In the rows, 128 means zero.
name the system of each run:
Z_784, seq 1 (8 x 20):
[[146 146 104 137 188 222  98 139 141 179 114 152 147 108 134 180 144 184
   75 198]
 [ 96 154 169 164 207  90 101  68 168 128 105 171  98 104 101  64 178 101
  108 155]
 [135  78 140 152 128  98 128 130 149 178  63  87 114  91 143 179 161 194
   51 110]
 [111 136 126 141 244 165  90 136  79 161 178 111  91 133 126 162 146 100
   96 165]
 [124 204 142  97 141 150 145  81 169 142  62 170 122 106 126 105 169 162
   82 192]
 [124  47 150 216 174 100  80 130 182 157 125 152 132  88 110 128 151 157
  108 115]
 [105 142 141 107 183  95 136 118  71 146 102  51  57 135 142 160 167 110
   66 118]
 [151 168 109 115 172 210 114 132 141 171 138 167 166 110 138 162 133 165
   89 201]]
Z_431, seq 2 (8 x 20):
[[100 122 152 137 202  77 104 151  93 154 234 104  92 125 145 133 115  83
  143 139]
 [144 170 120 102  55 160 169 142  57  97  59  98 120 185 110 161 132 127
  123  97]
 [123  86 119 148 182 195 116  97 208 140 111 155 120  93  84 122 153 188
  136 175]
 [145 130 145 155 124  54 102 118 116 135 166 176 200 128 153  79 120  53
  104  77]
 [109 143 142 102 127 100 153 164  78 159 132  45  59 125 161 200 126 167
  100 148]
 [137 128 100 124 138 239 131 114 115  76 116 148 129 178  58 113 130 105
  188 133]
 [149 121 154 152 100  87 126  93 201 162  85 187 190  80 140 102 151 167
   74 128]
 [ 97 109 144 148 196  61  93 155  89 147 212  93  82 121 162 134 114  78
  129 116]]
Z_431, seq 3 (8 x 20):
[[ 83 185 163 101 117  81 159 134 156 123 111 101  33 102 137 138 130 192
  153 192]
 [126  83  81 161 125 158  83 134 135  49  92 131 102 154 115  76 101  85
  185  61]
 [158 107  83  80  96 134 131 127 184 165 126 119 190  75 197 144 107 181
   78 134]
 [ 97 176 156 108 149  97 133 138 121 117 234 146 104 129 129 101  99  94
  200 184]
 [120 165 128 131  48  97 141 140 114  75  19 111  80 149 132 119 128 142
  131  87]
 [128  44  66 125 178 193  89 126 197 122 136 102 116  91 137 123 111 167
  145 130]
 [156 170 121  93  79 104 140 126 126 140 193 180 221 128 169  95  96  85
  132 129]
 [ 82 181 173 120 119  61 152 148 133 128 114  92  29 112 139 143 130 174
  146 176]]
Z_306, seq 4 (8 x 20):
[[116  59 149 117 117  64 159 133 150 152 197  80 120 102 132 141 116 146
  158 113]
 [115 176 109 143 163 185 102 118 118  76  86 160  91 160 101  95 131  95
  151 143]
 [148  91 107 112  85 114 141 143 145 161 105  92 153  96 168 168 117 186
   87 110]
 [128 135 145 144 122 115 126 121 117  99 173 173 158 155  97  84 115  62
  180 108]
 [104 175 135 103 131 101 140 131 126 133  82  88  58 108 160 144 138 167
   97 161]
 [140  41  95 150 143 174 103 135 150 118 164 124 150 125 108 126 108 128
  167 100]
 [146 211 127 109  87 129 139 123 105 116  75 163 155 145 149 113 130 113
   96 135]
 [106  74 162 127 126  58 146 129 152 149 183  88 112 101 128 136 125 144
  151 118]]
Z_489, seq 5 (8 x 20):
[[129  80  97 113 149 171 136 133  73 113 140  70 115 163 113 153 126  94
  135  86]
 [141 158 145  93  84 157 175 130 126 135 180 159 179 145 102 134 116 137
  166 167]
 [103 121 141 174 105 118 110 156 165  88  96 142  70 127 109 120 111 171
  186 137]
 [115 115 106  95 171 165 137  80 112  96  95  90  99 150 101  98 157  86
  121 102]
 [148  88 111  80  99 156 167 142 111 148 189  97 172 136 129 161 105 137
  150 125]
 [122 167 165 178  92 129 124 162 128 112 136 188 122 149  89 129 113 141
  189 161]
 [ 99 122 114 110 153 130 126  87 172  87  70 100  55 112 116  86 144 137
  142 128]
 [145  75  90  93 140 181 140 125  77 128 142  70 152 157 126 156 127  96
  114  84]]
Z_784, seq 6 (8 x 20):
[[150 129 124 119 110 133 132 124 141 138 179 171 202 126 133 111 113 108
  138 128]
 [108 131 165 138  83  66 154 140 135 112 138 122 100 126 117 118 122 137
  172 123]
 [137 100  83 126 109 172 113 165 108 101 107  93 107 148 142 155 100 141
  148 101]
 [139 152 114  91 141 154 134  97 107 113 155 148 169 149 123  88 129  68
  134 122]
 [135 135 162 132  62  74 152 130 160 141 138 161 161 111 130 119 117 156
  144 133]
 [110  81 122 158 125 117 110 171 114 101 144  89  74 140 123 149 103 136
  177 104]
 [143 159  84  76 124 185 138 116  85  98 100 109 136 160 140 124 122  92
  111 113]
 [147 135 141 124 107 115 135 112 161 144 177 191 208 114 128  96 120 117
  143 139]]
Z_489, seq 7 (8 x 20):
[[102  74 109  78 140 113 147 124 140 102 187  57  82 122 133 119 104 115
  189 109]
 [138 173 133 118  93 191 165 159  56 113 117 123 125 187  86 175 128 129
  151 141]
 [126 115 109 112  99 168 131 111 208  93 125 166 140 110 110  88 108 165
  190 153]
 [111  70 142 159 131 112 135 122 103  92 108  88  79 158  77 126 147 105
  161  71]
 [122 148 121  57 158 182 169 102 108 134 183 102 126 142 113 139 131 118
  152 172]
 [138 137 112 130  45 139 134 180 127  93 123 138 132 143 137 143  81 156
  185 121]
 [116 116 149 162 146 160 135  92 156 102  84 156 112 143  57 102 164 134
  151 136]
 [110  78 104  82 151 122 141 112 123 110 174  64  97 126 136 115 117 103
  160 104]]
Z_721, seq 8 (8 x 20):
[[113 110 140 121 143  95 130 150 126 147 192 103 107 113 143 147 110 134
  149 136]
 [155 107 122 137  78 129 133 149 133 141 139 150 187 129 133 140 109 140
  130 106]
 [119 139 142 114  87  90 159 109 125 101  92 110 104 141 118 112 138 120
  135 102]
 [109 126 126 141 132 132 115 168 131 118 136 107  71 122 135 152 105 161
  157 147]
 [136 124 133 122 115  99 126 142 142 150 187 150 173 112 152 122 106 123
  134 137]
 [144 103 142 124  78 117 164 118 115 133  99 116 154 143 107 141 144 134
  115  89]
 [106 147 123 136 114 117 118 143 141  83  89 120  68 127 135 113 113 141
  159 127]
 [116 129 134 114 147 112 121 154 122 152 199 111 116 113 154 146 107 135
  144 154]]
Z_721, seq 9 (8 x 20):
[[153 121  88 125  76 196 130 184 109 120 119 121 141 148 136 180  89 170
  151 130]
 [112 191 171 109 104  52 153 104 152 131 134 160 130 109 142  84 136 118
  126 155]
 [123  46 144 165 135 125 133 149 128 145 130  83  97 127  94 177 142 168
  138 102]
 [134 148  90 127 100 114  91 149 143  87 141 160 146 126 174  82  80  95
  158 108]
 [131 143 148  71 103 116 191 121  91 159 146  82 131 138 123 170 143 140
  113 140]
 [129 125 144 188 101 123 107 149 175 119  85 175 119 114 108 126 128 179
  146 141]
 [109  92 133 118 157  69 122 120 116 119 174  86 101 127 144 104 121  80
  144  95]
 [160 128  91 110  85 183 132 169 109 131 129 125 161 141 149 170  95 157
  131 131]]
Z_707, seq 10 (8 x 20):
[[124 164 136 171 132  80  88 150 115 116 110 157 117 130 157 106 120  97
  109 116]
 [124 104 118  85 148 118 138 132 137 150 197  90 130 105 156 141 108 132
  134 138]
 [142 145 120 113  76 170 158 140  95 106  99 125 136 165 105 149 121 135
  148 122]
 [115 114 119 150 133 118  97 115 184 102  79 144 102 105 138  89 129 142
  132 120]
 [128 124 145 162 147  97 102 164 105 148 193 143 140 128 140 138 113 106
  136 130]
 [135 148 100  61 111 135 158 122 104 127 130  88 130 133 162 140 116 122
  111 127]
 [129 102 128 139  97 160 143 125 162 102 103 140 122 130  86 119 127 160
  173 129]
 [120 145 136 181 146  90  80 151 122 122 106 155 109 126 148 113 126 109
  109 116]]
Z_800, seq 11 (8 x 20):
[[128  65 105 127 161 130 105 138 145 152 170  97 128 103 150 141 116 140
  122 118]
 [135 175 139 130  90 126 138 131  93  96 112 156 140 166 114 108 129  92
  144 116]
 [121 120 120 105 157 144 128 119 165 155 136 115 117  92 142 146 134 174
  112 169]
 [129  99 147 150 120 105 136 125  97 115 135 122 132 158  95 123 135  88
  140  85]
 [128 172 109 133 127 139  99 142 150 125  97 150 116 110 168 127 114 155
  109 157]
 [132  89 129 102 130 139 152 116 121 139 183 107 156 136 113 132 125 110
  150 113]
 [119 176 154 147 114 112 133 128 124 119  77 146 102 136 114 128 149 143
  115 142]
 [131  78 102 132 163 136  97 139 143 143 158 106 129 110 150 135 114 134
  123 118]]
Z_707, seq 12 (8 x 20):
[[123 115 154 110 100  50 158 145  82 151 172  81 131 134 154 146 119 100
  115  92]
 [125 170 104  73 108 193 156 134 150 112 119 121 106 124 128 142 112 179
  160 188]
 [133  73 113 191 134 140  92 140 123  94  79 134 112 148  99 115 135 114
  139  72]
 [134 153 137 135 120  66 107 139 153 161 158 164 166  88 188 112 110 132
   96 142]
 [113 136 123  70 139 141 161 125  89 111 190  85 107 155 116 127 117  94
  172 134]
 [136 120 119 140  77 147 141 148 140 118  51 114 101 127 121 164 130 193
  120 120]
 [132 124 109 167 168 145  69 125 162 115 139 186 148 119 132  84 115  99
  137 129]
 [126 119 153 112 109  47 147 135  94 150 171  94 137 126 155 133 125  97
  112  96]]
Z_306, seq 13 (8 x 20):
[[130 121 151 168 143 123 115 109 139 127 146 186 164 135  92  97 147  96
  142 123]
 [117 158 140 120 151 102 130 136  89 152 105  97  93 126 152 157 146 128
   73 134]
 [133  88 120 140 149 171 117 147 137 140 188 135 148 128 109 146 113 140
  164 146]
 [140 176 131 105 123 144 148  90 127 130  87 153 153 132 122 109 154 117
   90 145]
 [123  80 165 164 128  80 134 139 130 155 143 114 121 116 114 152 143 144
  122 111]
 [124 164 112 136 182 158  92 137  99 118 140 145 116 143 137 119 121  93
  123 145]
 [143 122 125  92 102 149 164 129 134 159 135 110 152 116 131 165 131 173
  112 148]
 [126 116 156 159 144 112 122  99 148 122 135 171 150 130  91  91 149 103
  143 122]]
Z_800, seq 14 (8 x 20):
[[143 161 140 138  87  87 128 117 131 118  98 175 164 133 142  92 133 102
  109 104]
 [110 131 123  93 139 111 133 144 150 143 177  99  98  98 164 138 105 159
  147 165]
 [121 114 138 149 126 157 138 132 100  96 116 122 109 171  68 131 140 105
  168 111]
 [142 124 107 138 136 149 106 112 171 135  76 153 148 100 146 117 137 158
   86 134]
 [132 110 142 110 106  73 147 130 124 136 186 117 159 124 140 113 113  99
  141 105]
 [104 182 141 127 125 128 131 146 119 103 110 126  66 135 125 131 122 147
  155 165]
 [138  63 101 140 159 184 112 116 143 130 130 116 140 129 103 138 136 135
  132 115]
 [143 151 142 134  89  94 135 111 134 129  98 162 172 131 134  98 138 112
  101 107]]

runs to name:
seq 15 (2 x 20):
[[157 197 139 121 158 169 131  83 133 168  96 201 201 126 117 111 170 115
   56 173]
 [100  92 184 180 151  33 112 123 207 162 152 152 108  64 133 108 140 171
  131 151]]

Z_784
seq 16 (2 x 20):
[[120  83 150 196 124 148 112 150 155 114 125 149 102 130  71 141 128 170
  184 136]
 [138 110  88 123 130 135  99  90 177  88  88 147 148 113 147  58 125 100
  125  94]]

Z_800
seq 17 (2 x 20):
[[110 123 136 153 144  79 106 145 138 140 110 109  83 106 154 137 130 150
  111 125]
 [146 125 105 116 146 172 116 143 110 149 179 136 164 134 142 147 109 125
  131 145]]

Z_707
seq 18 (2 x 20):
[[112 209 130 118 164 136 104 138 183 152 148 178 112  78 172 122 112 179
  122 233]
 [134  50 110 134 166 156 127 130  50 117 165  67 122 178  96 152 136  59
  135  56]]

Z_707
seq 19 (2 x 20):
[[124 172 142 163 185 163  98 122 138 142 108 178 118 123 110 129 152 141
  104 185]
 [127  83 122 137 201 136 109  86 140 150 146 125 149 112 122 106 153  94
   92 113]]

Z_721
seq 20 (2 x 20):
[[135 168 119 124  69 157 140 101 214  93  33 183 128 105 117  90 131 194
  144 162]
 [121   7 108 173 180 131  92 106 140 108 119  87 113 129  98 108 144  93
  135  48]]

Z_489
seq 21 (2 x 20):
[[ 99 125 110 123 174 123  92 164 111 100 232 116  91 134 147 110  79  78
  204 140]
 [142 169 122  79  45 166 187 100 131  89  39 129 137 155  99 118 141 148
  133 123]]

Z_784
seq 22 (2 x 20):
[[114 159 158 155 148 115 124 156  86 139 130 122  89 144 119 160 140 131
  119 148]
 [135 103 118 131 137 166 138 101 115 108  84 111 124 151  92 127 158 112
  118 101]]

Z_431
seq 23 (2 x 20):
[[118  89 125  69  99 122 174 106 144 105 185  91 131 131 110 109 111 116
  193 119]
 [140 170 145 167  78 111 123 193  81 141 102 143 129 148 146 174 115 153
  113 126]]

Z_721
seq 24 (2 x 20):
[[125  90 102 142 189 118  79 127 127 131 165 114 131 114 160 109 117  89
  110 102]
 [146 147 131  80  74 129 172 141  87 148 152 106 160 143 138 164 121 135
  121 130]]

Z_431
seq 25 (2 x 20):
[[135 122 121 194 145 114  68 153 131 129 121 173 145 121 148 115 116 113
  109 108]
 [128 118 123  71 141 106 155 108 100 152 150  67 128 122 155 144 137 113
   92 115]]

Z_431
seq 26 (2 x 20):
[[115 121 159  97  79 100 189 118 127 107 146 103 112 144  93 124 131 132
  183 122]
 [114 128 110 136 151 201 121 151 121 103 127 117  81 145 100 149 120 149
  169 161]]

Z_489
seq 27 (2 x 20):
[[132 154  76  62 113  84 117 122 112 107 118  82 135 116 222  98  97  80
   87  85]
 [119 115 119  89  86 159 167 165 148 124 178  96  99 124 121 167  91 191
  204 173]]

Z_431
seq 28 (2 x 20):
[[117  85 157 162 143  67 120  97 167 132 121 138 129 101 116  90 152 120
  128 104]
 [131  93  89 124 130 158 115 156  91  99 132  86 112 157 135 143 105 103
  149  82]]

Z_721
seq 29 (2 x 20):
[[137 161  98 116 141 146 101 151 101 122 164 146 151 137 163 119  96  91
  132 133]
 [132 153 133  75 117 162 178 107 111 139 128 107 133 140 109 152 147 142
  122 158]]

Z_800
seq 30 (2 x 20):
[[121  41 111 115 129 133 146 122 134 119 126  54  97 127 113 148 131 143
  148  82]
 [161 155  94 132 120 195 103 154 128 137 146 183 191 132 149 137  99 132
  126 156]]

Z_431
seq 31 (2 x 20):
[[112 146 156 133 136 149 147 114 136 106 146 152 108 148  66 110 139 123
  186 160]
 [122 123 130 165 152 105 102 150 107 142  85 102  86 125 147 155 143 141
   77 111]]

Z_707
seq 32 (2 x 20):
[[151 131 122 176 124 126  90 143 133 140  84 165 162 120 149 135 134 133
   76 111]
 [114 111 121  84 151 132 155  79 143  99 129  96 108 130 107  88 144  98
  147 116]]

Z_721
seq 33 (2 x 20):
[[120 132 163 128 150 139 153  99 154 151 149 153 136 119  83 124 154 144
  138 173]
 [135  88 127 182 159 116  89 134 119 135 109 135 130 130 126 129 141 111
   97  88]]

Z_721
seq 34 (2 x 20):
[[143 130 162 157  91  89 141 125 134 163 110 157 172 119 122 134 148 141
   90 119]
 [106 124 137 142 198 119 107 135  99 143 156  98  82 130 131 143 138 106
  115 135]]

Z_431
seq 35 (2 x 20):
[[161  98 129 137 118 188 150 159  74 157 187 129 188 165  87 187 126 123
  141 124]
 [106 183 168 138  90  92 143 138 172 102 153 186 112 118 115  88 105 147
  201 179]]

Z_489
seq 36 (2 x 20):
[[151 102 130 146  87 145 146 132 112 128  56 112 141 146 103 159 149 152
   98  93]
 [123 150 132 140 161 126 103 102 176 126 124 185 141 102 130  79 134 121
  128 157]]

Z_707
seq 37 (2 x 20):
[[154  67 146 152 120 180 153 103 178 174 117 163 191 111  67 156 164 191
  110 150]
 [ 95 156 157 179 176  37  78 153  99 124 130 123  66 125 158 110 130  84
  109 111]]

Z_784
